What is the hidden score of each row? Scores go from 0 to 30, and 15 is about the middle. The score is a weighted sum of the row's numbers plus the product of two more (or one squared), each taken from its middle value.
(52 8 -59 -6 29 -12 -23 -16 10 13 -44 46 -43 93 -35 -12 23 25 14 19 52 -50 1 -31) -> 16
(-25 -45 -26 -3 -36 -25 -32 16 20 -3 2 16 -29 31 21 18 50 34 -38 44 57 -37 12 -37) -> 16
(13 -58 -73 -2 25 13 -34 -17 -22 21 -25 33 -5 43 -4 7 26 38 -9 29 58 -32 7 -63) -> 17
(-1 25 -40 -32 -47 -7 -15 -9 1 23 9 -33 -32 -17 35 -36 5 37 2 -7 57 14 -24 -6) -> 11
(9 -5 -54 -35 -27 24 -8 -4 22 67 -3 -39 -26 -65 3 -15 23 6 29 -36 33 15 -19 -2) -> 5
(-49 45 -21 31 -2 -75 -10 3 88 29 -49 8 -23 -4 -6 -29 7 0 -10 5 19 31 -5 10) -> 11
(-26 -25 -10 5 9 -11 -3 -48 29 -3 20 -24 40 9 18 2 -17 28 -23 -41 -29 51 -47 7) -> 16
(-36 35 1 31 51 -42 1 -63 36 37 -17 -11 21 17 -86 18 -13 18 36 -15 -3 -4 -3 9) -> 14
(-5 7 -29 30 7 -29 -59 -4 -22 43 -42 -15 -23 54 -11 -7 65 25 17 -10 19 1 0 -47) -> 17
(-14 -43 25 -42 15 34 15 14 33 0 27 4 35 -54 25 -33 -42 7 -53 -18 -42 51 -42 28) -> 10
(12 -1 -7 -10 6 16 40 11 35 12 43 10 -37 -1 5 -36 12 11 -51 -6 -53 0 -42 31) -> 22
(-10 76 -13 35 7 -70 -43 -39 40 -31 -20 -5 54 -16 -28 -16 -1 -37 4 42 -8 28 14 -3) -> 21
(3 -8 49 -22 14 52 39 13 -12 -1 8 -15 7 -36 -35 19 20 -16 21 -51 -70 27 3 -1) -> 9
(50 10 13 65 -16 -20 -23 -74 -23 -30 10 -70 34 -22 -59 35 -44 -15 42 14 8 -2 60 -13) -> 25
(20 -3 7 -5 -13 25 58 37 -31 23 -16 3 -77 -40 -4 4 41 11 -24 -14 1 -43 31 45) -> 28
(-30 87 -35 34 -4 14 -52 26 -10 -4 -39 34 -7 84 14 -18 1 -41 51 0 10 41 -29 -20) -> 19
(-56 50 3 -2 -9 -28 17 12 95 8 -41 39 -25 -5 -23 -58 -33 -13 25 -22 -11 42 4 73) -> 7
(10 51 8 15 -33 27 38 2 -62 32 25 -32 -31 -19 -14 -6 -7 -23 75 -53 -10 26 10 1) -> 12
(-24 -13 -26 42 19 -34 -34 -15 16 16 -11 -18 36 19 3 -27 13 19 -21 -31 -11 42 -37 -37) -> 26
(35 -19 8 72 -45 -52 -34 -73 -13 -27 23 -41 21 9 -55 9 -45 17 30 20 31 -10 27 17) -> 19
(7 58 21 18 49 -34 0 -24 21 50 -43 33 30 -25 -17 5 -53 -50 39 -17 -19 -17 -18 36) -> 13
(2 8 -17 0 33 20 49 14 -20 31 -27 -26 -63 -23 -28 5 82 16 -25 -7 12 -31 43 -17) -> 25
(3 5 32 25 1 -43 -40 -8 -27 -50 -15 14 39 17 2 9 -5 -13 -13 69 19 -27 27 -18) -> 15
(-28 39 7 25 -63 4 30 4 -51 19 41 -12 -58 -5 -5 -25 -1 21 38 -44 9 38 3 19) -> 16
(-44 -9 -12 -21 5 -6 11 -39 49 -10 17 18 18 28 51 -53 -13 31 -25 -37 12 21 -52 17) -> 17
(9 -5 50 -13 36 1 61 24 -6 -39 25 -4 33 -20 8 50 -1 -58 17 5 -50 -19 -11 -7) -> 9
(-24 14 -5 12 49 -6 -7 8 -5 73 -66 15 -18 7 -20 23 39 -23 20 -61 19 -27 6 9) -> 13
(27 4 19 37 -34 2 30 -61 -3 -44 66 -68 29 -62 -21 22 -79 -10 26 -8 -42 13 24 24) -> 19
(5 -39 -46 -34 26 4 -26 -2 3 14 -44 12 -23 49 35 -29 60 50 -6 14 54 -34 1 -58) -> 13
(61 5 75 32 9 -30 -12 45 -77 -32 -41 27 -3 56 3 43 -22 -31 12 0 14 -23 15 21) -> 12
(0 -3 -60 19 17 8 16 -29 17 9 39 -28 -21 15 -6 -24 12 40 -56 -12 -6 21 -42 -19) -> 21
(10 48 13 25 35 -33 8 -25 14 63 -28 3 -8 -36 -50 37 -33 -25 37 -26 -32 -13 8 46) -> 14
(-56 -17 -22 -30 -25 13 -8 -22 35 18 -14 16 -20 43 17 -83 47 50 19 -47 31 40 -19 0) -> 12
(-20 0 -6 10 -5 -32 -34 34 -11 10 -35 1 -20 31 4 -19 6 42 -57 29 57 16 11 0) -> 14
(9 -3 -5 20 -9 -3 -44 6 -6 -50 9 14 -14 37 8 -3 9 26 -20 50 45 -44 38 -25) -> 17
(12 -9 -16 -3 25 8 24 24 -33 52 -56 -11 -58 -49 -12 1 47 5 -41 -12 31 -26 25 41) -> 25
(-26 -11 12 44 11 -56 -38 -3 -49 -27 -2 5 34 49 15 31 0 -23 26 27 28 -7 3 -12) -> 14
(-86 23 -10 -45 -6 21 43 -21 -9 15 -16 -21 -39 20 19 -26 67 41 17 -32 24 -9 26 -11) -> 11
(-9 -52 1 24 43 -22 -16 1 -51 -23 1 -36 41 24 5 53 25 -29 32 31 15 -16 -2 -43) -> 7
(10 -11 8 49 -55 -29 -9 -51 -14 5 16 -64 -35 3 -25 1 -16 43 13 -12 45 -5 42 5) -> 24
(0 24 17 3 15 30 38 18 4 44 -21 14 -33 -4 3 13 -18 -46 38 -69 -19 1 -22 51) -> 16
(-34 62 -8 36 -20 -79 -48 -52 65 -41 -5 25 25 -4 -7 -3 -46 -12 -24 18 18 12 -3 50) -> 24
(51 52 15 -13 -23 48 -8 41 -55 24 -21 -28 -49 -16 -18 28 -42 6 7 -8 -5 19 31 23) -> 14
(-51 -5 -1 -52 -24 21 24 -19 47 12 13 31 -13 33 26 -78 14 42 11 -60 -6 33 -24 22) -> 14
(20 -46 -37 -49 36 22 -12 10 -22 30 -45 31 -14 8 48 31 49 27 -23 9 41 -57 9 -42) -> 13
(7 -28 -24 -80 38 55 43 15 34 -16 18 41 36 -5 80 23 -9 4 -36 3 -27 -19 -41 -23) -> 15
(27 -13 -9 2 26 8 13 -13 12 45 9 7 -21 -20 -30 -43 22 23 -41 -21 -31 14 -52 0) -> 18
(19 -43 -2 -32 25 44 36 -11 21 17 35 13 5 -44 21 -15 -16 -20 -32 -21 -50 -3 -52 49) -> 19
(2 19 -31 -38 -39 1 -16 -3 -7 27 5 -34 -39 -33 39 -45 16 31 1 -13 53 7 -12 1) -> 8
(1 17 57 -5 22 -26 70 46 -13 -47 0 6 -3 19 -2 51 30 -64 24 9 -18 -22 2 -2) -> 7
(-3 5 21 -2 -37 -7 -18 50 5 -45 -1 14 -31 15 12 -20 23 31 -22 47 19 -43 51 -8) -> 15
(-43 -42 -14 -3 24 -17 -6 -31 32 -6 13 -13 49 19 6 -10 25 35 -34 -25 -14 36 -40 -21) -> 21
(62 12 62 23 -6 -15 5 30 -47 -27 -28 44 6 0 42 74 -58 -32 12 4 14 -44 -2 7) -> 13
(0 -56 -29 -12 9 25 26 4 29 -10 35 -7 -10 -9 24 -28 33 36 -64 -3 -19 2 -39 -15) -> 17
(-28 -3 15 -50 -3 62 46 45 13 -12 25 -37 5 -57 67 -6 -46 17 -55 -12 -48 45 -20 16) -> 13
(62 7 -19 -50 -59 52 18 17 10 26 26 -46 -41 -62 -31 3 12 -2 58 -20 -8 13 -2 5) -> 5
(13 13 -12 10 21 -45 -58 1 0 -32 -32 7 33 19 27 33 22 -15 -36 53 36 -25 24 -56) -> 25
(-80 13 -37 -31 -15 17 15 -22 -31 35 -25 -35 -28 27 20 -48 54 45 42 -45 31 7 30 -12) -> 13
(-9 -36 -41 14 -50 -30 -7 -37 -41 -43 48 -3 56 15 -36 -29 -26 37 36 30 -11 54 11 42) -> 11
(-1 -39 -36 -27 3 13 -23 -9 12 6 -32 36 -24 48 31 -23 47 58 -19 14 45 -29 -15 -50) -> 15
(3 -28 -1 60 -57 -37 -19 -65 -16 -30 56 -53 44 -9 -38 -9 -58 12 33 16 -4 31 27 17) -> 18
(26 -17 -38 -33 -54 41 12 -14 13 26 46 -68 -35 -64 -14 0 25 15 41 -20 -3 14 -8 7) -> 10
(41 -13 21 11 -15 10 16 24 3 21 -4 57 -73 12 -23 -13 9 11 -40 -24 8 -17 -32 55) -> 14
(-19 3 10 11 -15 1 -39 15 10 -38 -12 12 -32 37 23 19 28 18 -18 41 48 -49 33 -59) -> 16
(-10 1 27 -21 29 8 -4 29 -14 25 -68 -9 -17 34 -20 20 86 22 20 -52 -10 9 10 -29) -> 10
(3 56 11 -31 -13 21 74 -28 -28 -46 38 26 34 -22 -45 15 -49 -8 49 1 -57 34 28 47) -> 11
(-22 36 -6 26 -8 -16 -10 -36 19 -24 6 0 38 -100 -63 77 -26 -38 5 38 8 -49 47
 39) -> 7
(7 55 49 9 -30 2 45 -28 -9 -57 8 -57 1 -16 -38 27 -15 6 29 -3 -20 7 81 -30) -> 15
(33 23 19 -25 13 32 -22 74 -65 27 -55 19 -5 -25 19 16 -37 -11 -14 11 12 17 37 21) -> 12
(-55 5 -10 -25 -23 4 14 -31 49 31 -11 19 -29 31 7 -44 46 44 4 -45 14 31 -35 9) -> 15
(-16 52 -27 -61 -7 56 43 40 -1 40 -29 49 -45 -38 25 18 -2 -2 17 -34 21 -31 23 18) -> 9
(-23 -50 17 5 42 -30 13 5 -28 -38 17 -28 43 24 2 58 27 -15 -3 33 5 -29 -18 -33) -> 8
(89 -16 -3 -62 -30 19 -3 19 -15 58 -6 14 -14 -52 23 -14 -52 -30 20 -20 11 11 -48 44) -> 4
(11 9 42 42 -48 0 21 -56 -31 -36 56 -35 31 -43 -44 24 -96 -29 62 2 -43 17 36 49) -> 15
(-36 59 -33 -2 -24 56 27 -20 43 41 36 -1 -20 -71 -19 14 -5 -34 46 -41 -19 -6 18 -4) -> 14
(15 -42 -15 8 41 41 -26 3 -4 23 -26 3 -18 -43 -19 54 46 -22 -24 23 36 -64 41 -72) -> 13
(24 -18 37 5 34 -7 2 24 -5 31 -21 4 19 -38 1 2 -5 -28 -12 -54 -51 8 -42 31) -> 10
(-49 -3 21 -26 -19 46 53 39 -11 -48 52 -16 22 -20 26 -11 16 31 -24 -1 -63 28 4 -19) -> 15
(-63 29 -48 12 -13 51 1 -23 40 48 35 -23 -32 -65 -23 16 17 -9 28 -26 19 -20 19 -23) -> 12
(-28 0 15 -50 -38 13 46 -7 71 -4 26 31 -21 13 26 -56 17 25 -6 -45 -31 29 -45 22) -> 14
(-5 36 19 10 89 -22 7 -29 30 45 -53 40 32 -32 -38 33 -28 -53 28 -12 -3 -23 -7 25) -> 11
(-27 -30 18 31 23 -56 -20 0 -51 -28 8 -13 48 44 16 42 -1 -16 24 23 27 -5 -12 -15) -> 12
(-24 -13 -2 -14 16 18 -29 -14 24 -13 33 -10 60 -9 36 -36 -58 16 -37 -10 -33 75 -30 -10) -> 20
(28 18 26 68 -55 -36 -6 -73 -15 -49 38 -48 21 -1 -58 33 -67 9 33 17 2 11 42 25) -> 18
(7 4 1 14 -1 5 -31 23 2 -57 0 7 -11 26 12 9 19 21 -20 46 30 -39 52 -39) -> 17
(27 6 17 -1 15 -30 -29 6 -26 -41 -21 18 47 -37 9 54 -7 -43 -23 59 9 -44 39 -10) -> 14
(47 10 2 -55 -55 5 -44 -8 -8 30 -9 -55 -22 -1 11 3 -18 41 31 -21 17 28 -33 25) -> 3
(18 1 62 -9 14 -5 49 58 -41 -35 -1 18 13 -14 13 48 -11 -82 44 0 -36 -16 4 32) -> 3
(24 71 6 8 15 15 -27 -5 10 7 -40 -11 -50 0 -24 15 44 -53 46 20 24 -51 55 -68) -> 12
(7 -6 27 11 48 -12 24 -11 -28 -20 21 -32 36 -1 13 84 -1 -53 24 7 -41 -8 -17 -26) -> 10
(4 -36 0 40 25 -50 -18 11 -44 -40 -5 -26 22 55 3 34 35 -29 30 36 30 -17 2 -48) -> 9
(-12 -2 36 11 41 1 -20 9 -12 -44 4 -3 55 23 39 41 5 -43 13 26 -25 8 -20 -51) -> 16
(-18 18 0 -8 14 28 41 -4 8 12 12 -13 -4 33 -16 -13 13 -23 24 -56 -45 55 -37 7) -> 13
(-7 -25 47 25 -89 -49 21 -26 5 -61 48 -25 -1 18 -47 -16 -16 43 -6 34 19 -4 34 36) -> 15
(-25 -5 1 -49 -12 20 39 -10 67 -4 36 15 6 2 24 -53 13 16 -8 -41 -42 41 -47 14) -> 15
(18 23 0 13 -61 -20 -32 44 -16 20 -4 0 -54 41 -20 -37 -26 48 -22 24 10 22 -15 27) -> 12
(69 23 30 -5 18 22 -18 45 -17 -32 -15 38 -18 3 -27 16 3 -38 7 47 -3 -69 44 5) -> 17
(-19 -20 -19 -43 24 31 35 -27 27 22 4 2 1 -22 46 -35 1 14 -4 -57 3 9 -51 19) -> 10
(-65 13 1 -67 -28 46 68 5 -7 23 6 -18 -37 -2 39 -43 31 30 31 -53 -16 5 21 37) -> 25
(34 -4 -36 -48 -36 -9 -52 11 5 39 -21 -3 -7 -6 43 -44 -26 24 -15 -6 35 50 -37 -9) -> 14
(20 -11 38 28 -53 4 37 -35 -8 -46 64 -36 33 -51 -30 5 -77 -23 33 -4 -47 23 27 53) -> 21
(18 27 32 24 6 -42 -41 1 -16 -51 -23 17 32 24 5 10 -4 -28 -14 69 20 -30 23 -29) -> 17
(-46 -28 -11 -29 -4 0 27 -36 42 -9 24 11 19 19 48 -44 -14 45 -31 -33 13 23 -61 20) -> 15
(22 -45 -54 -3 15 -7 -35 -27 -11 12 -17 34 -14 72 -23 -14 21 42 2 40 54 -48 -10 -21) -> 15
(38 25 -40 28 0 -4 -35 -9 5 -31 34 30 -19 47 -40 5 -11 19 -20 31 16 -26 49 -18) -> 25
(-10 65 46 -7 25 39 44 61 -16 -5 -31 70 10 -12 -3 11 -5 -77 26 -10 -40 -24 9 44) -> 13
(-15 76 -32 23 7 20 -40 16 -8 35 -36 21 -1 37 -16 -57 -2 -72 81 0 -25 33 -26 -9) -> 10
(37 34 -39 1 -51 29 -8 40 -22 29 25 -1 -41 1 -12 -13 -71 19 -32 10 -6 73 10 -5) -> 19
(47 -21 78 22 2 -19 -17 47 -69 -35 -38 40 -4 67 14 40 -14 -16 -4 7 14 -25 2 35) -> 13
(53 -2 76 54 16 -19 -1 10 -25 -8 -49 18 1 -33 17 74 -12 -62 4 23 17 -31 4 -4) -> 11
(4 35 40 2 -38 -14 48 17 56 24 -7 26 -51 -31 -42 3 -20 -26 37 -21 -38 -13 11 85) -> 19
(-30 72 -5 37 -7 -80 -55 -55 51 -18 -14 18 51 5 -18 -6 -30 -25 -2 36 1 15 -7 19) -> 26
(40 16 14 -14 10 -30 -15 16 -1 -46 -27 32 34 -35 14 67 3 -39 -37 63 3 -50 37 2) -> 13
(53 13 -31 -11 17 4 -38 26 -18 -13 -2 14 -2 4 -14 41 10 -6 -11 41 15 -60 45 -20) -> 16
(-12 -51 -1 0 13 -11 2 -14 29 -4 14 -8 29 -7 17 -8 11 16 -31 -41 -27 30 -47 16) -> 13
(41 -30 59 53 -27 -35 11 -24 -23 -48 21 -21 24 -34 -82 45 -17 -12 19 37 1 -37 52 18) -> 14
(-54 1 24 -28 -21 49 45 39 -13 -39 49 3 21 -16 25 -7 17 26 -19 -2 -64 25 6 -13) -> 17
(24 -3 13 6 35 -6 -14 -17 -30 -36 -14 5 62 -54 -22 62 -14 -48 -17 60 2 -21 53 -24) -> 13
(4 25 -27 1 -44 77 15 42 -1 50 26 -12 -52 -70 -47 25 -48 3 10 -6 -9 9 18 21) -> 11
(35 -16 45 40 -39 -49 -19 11 -15 -60 13 39 12 47 52 31 -54 13 -22 20 21 1 -33 7) -> 24
(15 -19 11 32 4 -49 -38 22 -90 -6 -29 -15 31 58 12 36 0 8 0 12 20 17 1 -32) -> 18
(-25 -14 -31 24 -17 -10 -44 -10 28 -2 5 10 -42 36 -5 11 27 23 -17 39 66 -32 31 -70) -> 21
(-36 -32 9 -27 11 13 -6 5 35 -13 22 -5 44 -15 27 -33 -30 35 -67 0 -23 66 -41 -10) -> 19
(-4 -46 -55 -18 23 3 11 -14 30 15 46 2 36 -7 30 -18 -1 14 -56 8 -25 24 -71 -14) -> 20
(-13 22 -48 9 -71 3 17 5 49 8 64 19 -48 -18 -39 -30 -13 11 12 -16 8 -14 10 60) -> 14
(2 -29 -41 5 33 7 7 -20 30 0 39 -13 29 12 22 -45 2 7 -45 9 -27 24 -63 -26) -> 20
(-22 -13 -20 -20 24 61 11 21 -16 -23 31 -11 54 -20 33 -12 0 -22 6 7 -57 21 -17 -33) -> 13
(65 18 70 40 -68 -32 29 -28 -6 -25 28 -14 5 -49 -66 -4 -64 -36 51 15 -39 -13 32 75) -> 26
(25 5 -45 -47 -9 -45 -59 -23 -1 54 -24 -29 34 5 28 6 -11 17 8 1 41 26 -39 -8) -> 13
(25 2 0 21 3 -15 1 -4 22 34 7 34 -50 18 -38 -49 24 25 -46 -4 -11 12 -48 13) -> 22
(-13 -45 -48 -3 28 10 2 -17 30 -9 41 -20 16 6 8 -41 46 36 -54 8 -7 13 -29 -49) -> 21
(20 -39 -36 -5 31 -4 9 -4 30 7 37 -3 22 3 16 -55 7 -1 -46 10 -24 15 -65 -11) -> 18
(46 -17 34 10 11 -25 -13 46 -113 20 -41 2 6 25 11 56 -7 -28 12 1 7 -15 7
 8) -> 9
(-26 -40 -29 18 -27 -10 21 12 -6 10 14 -13 -55 10 7 -19 43 64 -60 4 29 -21 -1 19) -> 20
(-24 -64 -52 -8 16 14 -3 -24 21 4 48 -26 25 17 18 -43 25 44 -47 5 -10 17 -30 -46) -> 21
(44 0 59 -11 6 -2 25 67 -91 12 -30 18 1 4 19 71 -25 -43 17 -6 -18 -18 12 31) -> 9
(-42 -6 -45 25 8 -39 11 -15 -2 29 -18 -15 -38 26 -18 -40 54 34 -46 3 49 -5 11 -3) -> 18
(1 -32 -24 -23 19 24 37 10 26 12 39 -15 -3 -12 11 -34 15 24 -50 -5 -52 7 -49 -9) -> 17
(0 -12 30 66 -21 -72 -54 -17 -3 -21 -20 5 28 21 7 23 -18 8 -24 37 53 -3 0 -27) -> 24
(-70 41 -18 13 -1 -49 2 -4 95 22 -41 29 -13 2 -17 -65 -18 6 11 -18 -1 53 5 55) -> 10
(3 41 2 34 4 -66 -51 -39 3 -42 -15 4 31 30 -5 -2 8 -10 -11 56 27 -12 39 -22) -> 21
(-13 -14 -29 24 17 6 4 -18 -1 33 11 -37 10 34 1 -16 1 -7 22 -59 -13 46 -49 -13) -> 15
(8 70 27 -8 -3 24 16 60 -24 -1 -29 47 -16 26 12 3 8 -64 29 -2 -39 24 -11 14) -> 12
(44 -5 79 55 -20 -55 -28 22 -18 -4 -43 32 4 -13 12 47 -25 -23 -21 24 38 -35 6 24) -> 14
(-20 -14 -19 1 -5 -33 28 23 -3 21 -28 12 -47 4 -25 -41 62 40 -63 10 41 -14 13 33) -> 17
(-37 -11 1 -51 -8 34 39 -32 56 2 46 6 27 -9 25 -37 -5 16 0 -45 -56 38 -50 16) -> 14
(-25 -5 -24 32 38 -34 -24 -49 26 52 -21 -41 21 0 -81 -26 -17 25 47 -30 -13 37 -3 29) -> 17
(-35 -22 -15 -23 -4 59 25 30 -26 -27 43 -22 32 -13 35 -16 14 7 4 3 -59 19 8 -23) -> 16
(19 -8 6 8 7 8 -43 10 -37 -25 -9 12 6 18 -9 29 -1 16 -19 47 32 -60 44 -7) -> 17
(-16 -34 38 -44 23 32 51 18 38 0 6 20 21 -37 -3 5 10 -8 -22 -52 -57 13 -34 35) -> 9
(11 2 37 49 3 -36 -43 -21 -36 -35 -36 -4 59 12 3 17 -29 -15 11 18 36 18 27 -42) -> 20
(21 16 29 31 -8 -60 -48 1 -8 -48 -24 23 27 15 0 -4 6 -25 -14 69 30 -32 30 -16) -> 17
(36 -11 19 81 -50 -59 -23 -56 -19 -33 28 -35 25 2 -57 25 -45 15 22 22 20 -1 36 27) -> 20
(-17 66 18 -24 -9 6 27 53 -8 21 -38 -9 -47 -11 -5 -8 -22 10 -34 -6 12 27 42 38) -> 15
(-21 18 12 18 21 -38 -4 -42 19 57 -15 -4 8 -7 -69 -13 -46 11 56 -38 -23 11 4 73) -> 17
(49 4 -20 17 13 17 -4 4 -26 0 26 13 -22 -18 -28 21 -24 -11 0 18 2 -47 56 11) -> 24
(7 30 16 5 11 9 10 16 -28 59 -50 22 -26 -7 -8 28 -11 -35 43 -62 -4 -14 3 53) -> 12
(33 58 15 -11 18 32 -13 6 -1 21 -38 5 -53 10 -49 32 35 -43 36 12 9 -59 29 -34) -> 10
(42 -35 -9 9 44 0 11 11 -1 30 -14 20 -58 49 -63 -36 68 11 -34 8 23 -16 -26 -11) -> 18
(-55 -40 -25 -10 36 -18 7 -42 55 -13 16 7 51 11 2 -53 16 26 -32 -14 5 10 -35 -24) -> 20
(7 -33 7 35 26 -53 -5 23 -42 -44 -3 -30 18 65 3 36 33 -31 33 23 26 -8 5 -34) -> 9
(44 19 -25 -39 60 52 -7 -15 -34 37 -58 91 2 17 18 36 -33 -40 12 2 29 -37 6 -13) -> 16
(61 -10 96 35 -24 -34 2 39 -13 -8 -55 44 -4 -44 8 52 -19 -39 -16 17 22 -34 2 45) -> 9
(48 -15 3 24 6 9 -4 7 -10 36 -22 46 -68 11 -37 -5 22 8 -30 -18 27 -17 -26 34) -> 14
(-9 -6 -66 -5 -54 3 -15 -29 12 37 28 -68 -11 -34 -15 -12 24 44 27 -12 32 24 3 -31) -> 11
(-29 7 -11 -23 26 54 17 20 -10 -29 29 -13 49 -14 40 6 9 -26 -7 6 -65 32 -15 -35) -> 15
(8 15 17 34 -58 -26 -10 -47 -24 -67 27 -48 17 10 -34 -14 -22 25 29 18 6 28 70 -3) -> 16
(2 17 48 14 23 -36 50 41 -9 -53 -1 -5 -3 41 -12 52 44 -53 19 13 -1 -9 -1 -25) -> 11
(-19 -50 -44 -16 25 26 6 -15 21 -6 50 -23 21 4 17 -38 14 42 -48 -5 -32 19 -29 -32) -> 19
(4 -41 -41 -43 37 23 -24 1 -22 22 -33 32 -5 15 51 30 46 28 -16 13 43 -49 13 -41) -> 14
(8 63 35 -6 10 28 21 64 -20 0 -34 62 -10 3 6 14 4 -69 32 -5 -45 -4 -5 35) -> 10
(31 -41 -63 -19 -60 5 17 -23 25 44 45 -34 -15 -29 -16 -45 12 18 21 -26 8 35 -21 11) -> 15
(3 -26 -4 55 26 -66 -7 1 -22 -18 -5 -36 2 37 -9 49 52 -29 8 28 19 -9 -9 -40) -> 11
(-51 69 -15 15 15 12 -26 44 12 -27 -34 53 -5 97 -14 -16 35 -31 30 28 5 17 -19 -45) -> 25
(-24 -34 -18 32 15 -37 -34 -10 14 34 -4 -8 25 16 11 -21 1 21 -25 -28 2 28 -48 -7) -> 19
(-14 44 13 -12 8 43 7 32 -8 -34 28 32 36 20 33 -4 -14 -49 13 7 -74 40 -28 -13) -> 20
(-9 -28 -11 -41 19 42 51 8 38 -21 46 1 -4 -10 12 -24 19 24 -53 -7 -48 12 -33 -15) -> 15
(-61 47 -33 35 8 -62 -9 -12 66 30 -43 -1 -10 -3 -9 -16 6 17 -11 14 19 34 -1 -14) -> 15
(-45 86 -40 20 -9 35 -42 2 -8 14 -17 15 -1 63 -2 -21 -28 -44 73 -8 -14 57 -35 5) -> 10
(-4 34 -14 25 49 -11 -32 -56 52 59 -41 38 21 -24 -30 6 -28 -66 46 -6 -8 9 -24 20) -> 11
(-5 -6 -18 58 -41 -52 -52 -45 9 3 3 -56 5 27 -24 -37 11 29 23 11 35 29 15 -43) -> 16
(60 7 65 11 -16 -1 14 30 -15 -57 8 43 18 10 53 54 -66 -18 -8 -1 -16 -8 -22 1) -> 20
(-59 -27 -15 -25 24 4 28 -48 58 -23 32 -1 55 10 7 -51 6 28 -32 -26 -19 41 -47 -21) -> 23
(-27 -18 -34 27 51 -22 -35 -58 2 57 -27 -49 40 -15 -63 -6 -4 24 66 -23 -11 36 7 -6) -> 13
(-32 37 -6 36 7 -72 -69 -55 38 -5 -19 8 60 -13 -25 -3 -15 -23 0 48 11 0 -2 26) -> 15
(31 14 -26 -58 44 51 21 4 -28 34 -47 84 -6 13 27 42 -37 -24 3 -4 25 -45 3 -12) -> 15
(-23 -41 19 22 -22 -18 10 -4 1 -19 30 -27 4 33 -39 -13 25 50 -17 -34 -27 38 -15 0) -> 16
(-4 -4 37 -40 -7 43 -5 86 -62 24 -48 17 -15 -43 32 10 -39 6 -24 13 8 9 25 39) -> 7
(-19 -53 32 -7 -37 17 67 -11 15 -32 54 -73 -11 -42 0 -10 17 32 -10 -16 -23 3 26 -2) -> 27
(6 -27 48 24 -80 -26 0 -8 -22 -34 20 -45 -25 -3 -26 -16 -23 43 11 8 23 -6 61 37) -> 24
(-23 -19 5 10 -45 3 37 -47 0 -22 71 -85 1 -18 3 -29 -25 35 14 -27 -19 30 42 -7) -> 27
(-2 13 63 -21 6 44 65 17 -4 -5 11 8 -7 -32 -29 40 -9 -13 16 -53 -73 10 8 28) -> 10
(46 5 -34 25 22 8 -23 -14 -30 6 35 5 -11 -5 -33 17 -24 -8 5 17 11 -38 57 1) -> 24
(-15 43 8 8 74 -8 -10 -39 51 42 -55 45 25 -25 -45 15 -29 -69 47 -3 -2 -18 -10 19) -> 8
(7 -12 -13 -87 28 47 56 42 10 -13 -6 34 -1 -18 87 30 11 5 -46 1 -19 -32 -1 -14) -> 13
(-13 16 -1 22 -11 -14 -50 -16 20 12 -16 -5 -54 33 -22 -3 38 -7 21 34 52 -56 25 -38) -> 11
(12 14 -38 -41 -56 -37 -24 12 0 10 -2 -70 -14 0 38 -14 40 58 -10 7 24 41 19 -51) -> 14
(27 -51 -18 -3 35 17 9 -1 23 27 26 5 18 -55 12 -46 7 -9 -47 -7 -35 15 -60 4) -> 15
(-14 -49 -26 -20 37 40 30 -22 19 -5 45 -26 19 -17 4 -14 26 30 -58 -1 -30 -4 -23 -29) -> 20
(41 -34 11 71 -44 -46 -33 -60 -17 -34 25 -48 20 -2 -63 13 -35 15 24 27 27 -9 30 20) -> 20
(42 -14 20 19 -16 4 9 16 -6 30 -14 62 -76 7 -33 -10 11 5 -30 -17 17 -23 -25 53) -> 13
(-61 14 -30 26 -30 -40 -71 -50 53 -48 29 -17 58 4 -33 -9 5 26 -7 38 -1 39 22 -7) -> 22
(-9 -28 -7 57 -69 -45 -27 -58 -5 -37 50 -35 50 4 -46 -26 -47 34 25 26 4 41 24 15) -> 16
